In the rows, zero is written as 128.
Each run below is a few steps of one of 7 hidden systems, one row a step.
path 1, Pibo (9 x 20):
[[127 143 103 116 145 133  91 160  69 139  89 137 126  99 127  98 206 138
  108 145]
 [143 130 156 145  84 133 146 119 149  80 133 107 120 163  62 153  88 158
  138  83]
 [ 98 132 109  79 207 138 132 119 134 155 147 157 100 138 157 132 107  94
  103 171]
 [131 117 113 162  73 112 101 129  91 145 112 162 120  93  87  80 184 146
  135 114]
 [118 131 149 114 109 134 175 124 168  60 139 120 153 194 132 143  82 106
  136 128]
 [129 125  90  98 196  87 101 160  91 161 169 151 121 116 150 124 155 134
  117 163]
 [150 105 142 181  88 124 125  90 157 123  98 113 145 132  76  93 164 133
  127  78]
 [114 163 143  92 161 137 142 156 121  93 116 115 112 204 181 144  90  99
  102 146]
 [142 116 126 139 134  92  78 145 103 194 177 155 105  92 101 106 129 174
  129 127]]
path 2, Soger (9 x 20):
[[154 137 135 165 103  56 107 173 148 103 178 132 140 162 112 152  99 146
  131 105]
 [139  81 149 107 178 159 134  90 139 180 137  95 163 132 137  64 146 144
  127 128]
 [136 192 116 126 150 111 101 188 128 110  72 127 112 106 113 158 169 126
   91 149]
 [147  99 144 135 134 150 133 112 147  91 176 103 137 186  96 158  71 153
  128  76]
 [ 99 124 138  76 156 178 135 103 129 175 110 152 115  81 102  83 143 136
  121 175]
 [131 156 100 170  83 123 103 161 153  77 118 157 148 101 105 182 139 108
  117 119]
 [122  66 133  94 125 144 175  89 111  89 164 117 157 180 126  86 122 137
  159 122]
 [115 135  82 120 158  85 123 124 109 163 106 170  91  73 107 115 180 112
  121 163]
 [142 122 112 187 109 130 117 113 148  90 118 115 138 174 155 168 121  83
  109  70]]
path 3, ged (9 x 20):
[[119 141 158  98 167 164  98 153 128 143 105 124 161 163 160  62 153 125
   88 163]
 [161 157 153 134 127 111 101 192 146  82 126  92 162 159  87 136 144 169
  107 114]
 [129 119 115  92 206 170 135 117 170  99 138 106 146 151 101 162 114 122
   91 125]
 [131 151 107 108 173 141  96 139  94 137  95 132  78 105  67 139 163 153
   93 124]
 [122 142 119 149  97 148 137 106 164  92 110 147  97 115  51 173 104 127
  117  99]
 [ 79 121 108  82 143 157 137 103 126 139 142 197  92 104  94 112 116 112
  121 173]
 [128 116 105 147  76  81 125 131 119 126 132 175 129  89  65  91 175 146
  150 136]
 [110  93  95 132 110  96 168  98 147  76 145 169 151 168 135 117 130  75
  141 135]
 [123 103 112 119 157  58 121 128  86 158 164 158  99 177 141  65 145 127
  126 139]]
path 4, buge (9 x 20):
[[116 111 127 117 186 126 112 103 157 158 184 153  93 165 103 131  67 124
   98 121]
 [115 146 127 150 123 116  80 129 123 173  89 176 101 123 113  65 171 112
   93 139]
 [124 157 156 156  60  92 125 161 170  86 137 159 139 160  96 117 103 126
  129 130]
 [111 100 135  93 154 142 105 139 129 154 210 167 149 133 126  97  95 151
  131 157]
 [143 116 108 137 153 110 100 143 144 130 112 136 169 110  77  85 205 136
  103 135]
 [125 149 131 124 143 116 133 151 172  58 130 132 141 211 108 140 108 110
   93 129]
 [109 133 122  97 173 119  94 139  98 164 169 171  66 151  94 116  96 150
  100 139]
 [122 142 131 169  97 137  94 115 170 152  91 168 120  89  67  97 157 118
  101 123]
 [ 94 141 138 118  76 135 127 159 140  74 150 184 154 174 137 106 100 108
  127 157]]
path 5, vos:
[[145 112  96 156 124  78 118 127  57 123 157 120  83 160 144 162 129 136
  140  77]
 [123 117 166 148 115 135 162  60 178 173 119 112 110 135 152 112  75  98
  141 114]
 [109 161 122 138 115 114  76 173 100 161 148 181 119 124 198 117 121 100
  112 158]
 [157 105 177 133  93 137 123 138 108 136 157  85 165 145 134  92 115 183
  159  99]
 [128 145 145  81 181 133 159 133 164 158 120 103 161  89 172 128 127 115
  135 193]
 [160 133 102 133 165 129  88 166  65 125 139  95 119 124 147 177 155 155
  112  95]
 [137 134 169 114 142 183 164  77 156 135 102  73  98 131 103 151  81 143
  130 101]
 [100 167 101 120 131 152  91 150 119 153 135 189  86  74 134 170 106 109
  108 162]
 [135 107 136 151  49 180 113 121  84 101 134 125 142 114 107 131 131 162
  151  80]]
path 6, ged:
[[136 142 140 154  79 161 113 160 146  99 128 116 197 104 185 153 130 116
  140 130]
 [137 116 128  68 170 146 154 154  79 109 162  89 153 136 172 148 120 156
  153 149]
 [176 131 112 151 164  87 129 129 130 159 120  68 125  77 133 178 155 144
  141 106]
 [128 133 108 150 128 186 126  96 103 118 101 102 102 121 170 196 109  98
  118  84]
 [118 162 162  98 108 145 142 132  88 167 121 124  59  95 131 149  80 163
  152 142]
 [134 133 139 156  83 153 128 110 177 163 133 134 159  37 130 148 115 128
  157 139]
 [110 116  96  99 105 175 147 135  76  94 130 143 166  93 180 141 160 115
  157 155]
 [156 120 111 119 124  54 165 151  85 120 164 101 117 109 142 161 132 157
  180 133]
 [145  88 101 163 154 123 142  69 140 164 141 105 129 111 179 164 122  88
  141  91]]
path 7, Pibo (9 x 20):
[[112 124  75 131 110  71 150 119 102 116 160 173  82 122 142 174 110  96
  153 131]
 [126  64  84 158 116 115 136  78 112 135 167 148 153 129 167 112 147  90
  156 107]
 [145 122 121 141 114  66 170 126 101 114 107  92 142 158 195 115 157  98
  159 126]
 [170 127 129 173 142  71 106 151 135 150 163  91 138 150 186 163 113 121
  130  94]
 [153 116 168 149 152 145 121  97 143 194 113  71 146 129 182  99 123 127
  120 105]
 [141 193 181 146 101 129 109 162 131 165  72  95 114 106 171 134 112 135
  121 135]
 [135 148 171 127 113 190 102 144 152 157 151 115 148  79 139 161  72 158
  132 130]
 [118 142 143  85 138 186 150 117 144 152  92 114 143  44 115 129 144 141
  140 173]
 [129 158 106 120 103 167 131 150 115  85  93 130 125  63  90 199 149 140
  132 130]]
path 8, Sek, 9 rows:
[[130  94 154 104 142 148 125 128 110 115 197 120 137 201 126 111  77 163
  130 107]
 [136 124 133 119 165 131 132 102 165 190  92 118 141  60 101  90 172 132
  124 154]
 [137 173 104 153 114  90  93 198 111  70 117 139 128 161 144 169 147 111
  101 119]
 [119  97 162  79 152 175 159  92 123 111 153 109 115 182  85 105  87 163
  133 113]
 [115 144 108 140 129 115 104 123 155 182 108 176 118  44 102 110 164 115
  118 164]
 [134 134 117 152  90 155 104 162 108  52 126 125 165 179 152 155 137 118
  115  93]
 [112  99 150  60 153 135 194  92 120 123 138 118 118 137  98  87 117 150
  160 158]
 [132 124  83 171 133  90  76 132 151 168 155 184 136  80 127 134 157 101
  112 136]
 [140 124 133 140 120 160 139 120 117  67  90  84 154 196 154 129 144 107
  112  86]]
path 9, vos (9 x 20):
[[127 168 155  87 191 148  92 172 141 151 146 126 117 143 123 134  93 156
   90 156]
 [150 124 141 133 140 189  78 137 130 149 133 110 138  82  74 138 142 183
  106 103]
 [116 160 141  96 122 212 137 135 150  84  76 120 149  94  94 151 137 134
  113 146]
 [116 140  89  91 125 135 138 154  87  76 134 155  99  94  65 177 144 158
  137 139]
 [123  93  89 140 104 151 170  66 130  97 115 132 120  88  72 159 151 120
  157  99]
 [ 95 140  84 133 102 110 163 108 115  88  87 170  96 138 146 141 144  64
  126 141]
 [125 106 108 159  81  57 141 112  97 112 164 164  95 169 115 117 116 122
  159 101]
 [120  93 135 156 112  90 149  78 165 161 142 148 151 141 166  73 121  82
  149 137]
 [129 139 131 145 131  66 102 169 110 146 136 137 145 175 206  77 152 101
  118 148]]
path 10, buge:
[[106 151 133 144 124 129 148 101 149 126  89 134 108 163 197 139  99  56
  113 130]
 [135 129 130 144  89  71 120 136  60 163 160 139  74 130 149 118 115 151
  163 113]
 [146 111 164 159 109 138 146  87 196 175 121  98 170  79 131 107 121 129
  150 125]
 [134 140 129 120 133 123 113 177 103 108 132 110 183 153 219 114 155 111
  127 154]
 [174 117 143 114 158 101 143 139 110 118 147  62 122 145  87 146 130 191
  141  91]
 [132 158 146 119 186 184 118 115 171 156  84  96 124 109 151 155 113 107
   85 135]
 [123 172 125 135  85 141  97 174  51 107  93 134  90 135 141 145 146 140
  120 113]
 [126 129 160 110  87 167 166  98 150 123 132 116 110  86  73 156  75 161
  164 123]
 [105 117  91 104 137 183 118 124 110 138 132 159 160  62 176 140 153 101
  135 165]]
path 11, Sek (9 x 20):
[[ 93 136 138  86 158 106 141 141 146 122 167 172 108 189 133  99  83 106
  114 171]
 [130  93 138 157 122 146  74 109 126 179 140 147 153 124 117  54 161 139
  111 108]
 [143 168 144 130 112  98 142 170 169  77  72 103 175 144 133 111 167 116
  116 154]
 [113 122 126  76 178 114 119 166  99 117 193 153 124 184 131 108 104 152
  114 157]
 [147  95 129 149 150 144  98 101 160 163 123 125 149 100  62  87 171 152
  109 106]
 [120 179 112 119 130 118 127 174 143  67  70 141 133 149 122 145 163  98
   92 155]
 [104 103 136  87 125 147 122 132  88 105 185 167 109 186  89  93  98 160
  125 127]
 [126 104 126 141 123 153 120  93 188 154 114 152 169  70  81  84 164 123
  122 142]
 [118 145  91 124 117 116 119 176 104  60 110 148 160 159 167 134 176  93
  113 147]]
path 12, gasad:
[[126 140  81 112 152 132 142 136 103 114 140 129 105  77 165 223 120 108
  142 138]
 [128  84  85 154 120 156 122  72  73 154 149 138  92  97 145 160 130 115
  143  83]
 [117 131 122 152  69 115 170  92 107 135  85 128 107  95 176 137 134  88
  168 128]
 [139 119 115 173  88  84 109 149 110 143 174 142 144 125 205 148 116 108
  155 117]
 [158  93 152 153 117 110 138 103 103 168 133  75 156 127 172  87 146 141
  164  97]
 [155 165 148 146 144  83 135 153 140 149  83  73 141 134 207 132 141 102
  127 140]
 [155 144 156 148 153 132  82 155 101 156 146  86 112 168 178 148  96 148
  105  89]
 [133 147 185 112 138 189 131 108 130 182  87  80 109 103 156 120  99 145
  124 126]
 [125 179 143 140 116 186  83 165 145 138 101 129 146  82 169 169 115 120
  101 141]]
path 13, Soger (9 x 20):
[[115 140 103  78 147 161 164 127 139  93 115 136 116  68  67 178 137 142
  136 164]
 [110  90  76 125 120 185 127 100 123  79 170 172 141 112 112 179 118 106
  130 111]
 [100 100  96 107  92 159 173  76  82 103 101 151 113 110 119 110 161 108
  161 131]
 [110 132  79 147 106  60 154 114 123 112 131 179  91 129 144 149 133  73
  146 142]
 [120  90 116 170 106 108 122  85  95 150 142 143 118 174 185  89 129  89
  136  96]
 [129 160 150 149 114  62 139 130 110 171  72 120  89 144 170  82 145 106
  132 138]
 [148 152 159 170 131  61  95 163 154 163 152 115 121 176 174 123  88 118
  111 112]
 [151 131 191 128 141 141  97 143 126 183 127  82 146 148 152  70 122 162
  117 120]
 [154 187 166 120 151 108 109 189 163 137 106  89 143 102 113 149 126 162
  109 151]]
path 14, gasad (9 x 20):
[[154 133 128 122 131  53 149 153  65 146 143  89 101 133 165 131 138 153
  168 130]
 [158 115 138 166 175 102 128  89 171 186 129  84 126 130 172 142 109 105
  119 100]
 [124 155 158 151 114 155 103 132  96 144  82 110 112 179 197  99 126 103
  100 107]
 [138 178 188 131  90 129 110 170 123 164 131 107 108 106 144 137  77 171
  142 137]
 [141 109 150 129 147 203 100 120 170 158 146 100 193  89 152 129 119 138
  119 128]
 [138 155 123 112 128 174 111 162  76 109  70  99 147  97 141 134 191 142
  116 136]
 [145 152 113 101 153 131 147 149 111 111 140  93 100  87 118 224 102 155
  142 125]
 [113  93  90 122 171 195 125  66 107 162 138 136 108  95 155 159 125 103
  122 109]
 [110 151 110 159  64 137 130 113  90 127  73 147  86  88 136 147 146 100
  143 117]]

Name the system that made each run.
path 15, 2 rows:
[[148 112 129 130 176  33 160 110 153 166 157 111  99 157 134 115 107 118
  143 132]
 [142 145 137 175 169 117  81 117 157 184 108 117 107 155 167 124 118  98
   80 101]]
 => Sek
path 16 (2 x 20):
[[144 115 119 111 144 197 155 113 130  63 107  74 164 129 124 185 133 132
  130  98]
 [108 132  87  82 151  97 168 115  78 133 132 154  60  96  99 145 138 132
  149 157]]
 => Sek
path 17 (2 x 20):
[[114 148 160 133 147 122 145  83 164 189  77 128  78 128 115  87 118 105
  108 141]
 [121 174 133 175  63  88  83 175 127 138 126 171 120 123 171 135 113 100
  124 136]]
 => buge
path 18, 2 rows:
[[152 114 150 145  73 159 128 136  90  85 109  87 160 148 114 115 157 165
  145  83]
 [122 162 140  89 180  99 174 141 171 115 129 108 123 148 162 162  93 105
  128 172]]
 => ged
path 19:
[[130 166 150 145 105 200  84 137 119 131  65 116 119 109 108 130 147 144
   93 105]
 [110 156 167  81 113 174 148 137 120 118 138 131  87 126  94 152  63 164
  139 144]]
 => Pibo
path 20:
[[145 104 129 172  62 143 119 131 118 108 130 118 195 112 169 120 157 123
  158 103]
 [120 132 144  64 147 108 194 134 104 106 123 100 137 159 173 107 124 121
  160 174]]
 => vos
path 21, 2 rows:
[[165 131  88 152 158  77 116 138  99 151 117 102 100  77 112 171 175 142
  130 106]
 [127 127 162 153 112 181 145  80 160 116  90  90 132 171 157 135  95  93
  116  84]]
 => buge
path 22 (2 x 20):
[[108 105 112 154  99 108 118  82 116 159 113 178  91 134  92  61 158 109
  124 115]
 [113 147 148 161  74 119 127 135 186 101 109 157 167 164 156  99 116  79
  119 144]]
 => Sek
path 23 (2 x 20):
[[111 137 132  95 148 130 103 148  84 117 144 163  78 180  69  94 122 161
   99 127]
 [140 121 142 160 104 123 119 110 201 145 123 145 151  75  49 113 137 137
  128 125]]
 => vos
path 24 (2 x 20):
[[ 85 150 101 111 150 126 104 142 136 126 118 203 106 143 133 108 135  82
   90 175]
 [133  99 136 136  84 107 112 136 110 110 165 155 134 155  54  79 141 175
  138 104]]
 => ged
path 25:
[[127 143 166 129  96 186 101 141 169 157 132 138 163  58 112 126 109 155
  135 151]
 [133 118 115 109 128 195 117 152 121  81 117 112 202  94 127 143 177 143
  127 137]]
 => gasad
path 26 (2 x 20):
[[125 164 112 102 103  68 150 191 116  70 130 151 132 125 108 145 143 137
  150 177]
 [125  70 110 112 172 178 109  99 135 122 206 142 150 151 111 134 101 138
  115 104]]
 => Sek
path 27 (2 x 20):
[[121 137 111 132 155  86 102 134  71 187 126 148  75 136 185 101 144 107
  116 136]
 [152 129 174 186  59 126 122 111 141 137 125  97 134 153 132 116  96 142
  145  74]]
 => ged
path 28, 2 rows:
[[150 115 103 130 144 104 137 140 129 109 195 114 140 124 156 209  88 134
  149 111]
 [140  90 115 114 173 154 146  74  90 181 115  89 108  97 158 130 145 128
  142 111]]
 => ged
path 29:
[[103 121 127 110 138 213 129  70 133 156  82 142 108  83  94 111 142 117
  106 134]
 [107 170 107 133  73 147 126 163 124  74 103 170 120  98 115 181 127 107
  126 143]]
 => gasad
path 30 (2 x 20):
[[137 136 103 176 115  65 100 145 149  99 161 157 115 180 124 161 108 100
  108  96]
 [110 113 165 101 153 190 150  69 131 147 102 109 115 174 140  74 106 115
  109 121]]
 => Sek
path 31, 2 rows:
[[106 158 114 107  94 148  98 186  45  96 128 163 114 124 146 135 145 141
  129 147]
 [153 104 142 120 125  96 177 112 164 118 172 100 143 115  82 149  98 168
  174 120]]
 => ged
path 32 (2 x 20):
[[140 169 156 164  92 106  90 158 122 160 144 134  74 121 131 167  67 152
  127 102]
 [121  96 168 126 108 211 137  82 156 158 143 114 172 115 164 105  93 127
  144 125]]
 => gasad
path 33, 2 rows:
[[154 163 151 161  96  81 105 168 113 179 123 108 118  80 170 143 125 146
  150 134]
 [135 104 140 142 104 196 140 101 138 112 142  94 177 122 187 163  96 115
  146 102]]
 => ged
path 34 (2 x 20):
[[127 131  78 143 178  64 125 117 172 147 140 160 103 115 117 163 131  83
  109 141]
 [117  98 120 152 102 141 125  87  97 103 129 143  97 204 114 102 122 113
  116  70]]
 => gasad
path 35:
[[119 115 124 106 151 129 152 111  98  82 134 111  96 227 137 136  97 115
  112  96]
 [120 134 138 145 136  84 123  96 151 206 138 164  64 100  95 103 102 124
  127 138]]
 => vos
path 36:
[[145 106 118  90 220  99 123 141 116 154 181 100 131 147 133 132 124 156
  118 135]
 [163 129 121 173 145 133 108 102 136 141  72  81 119 117 107 144 172 125
  101  76]]
 => ged
path 37, 2 rows:
[[114  96  98 131 140 196 140  63 119 159  97 124 134  70 154 131 158  96
  136 123]
 [133 148  99 155  71  57 152 143  89  91 110 134 104 128 151 155 144 107
  165 120]]
 => Sek
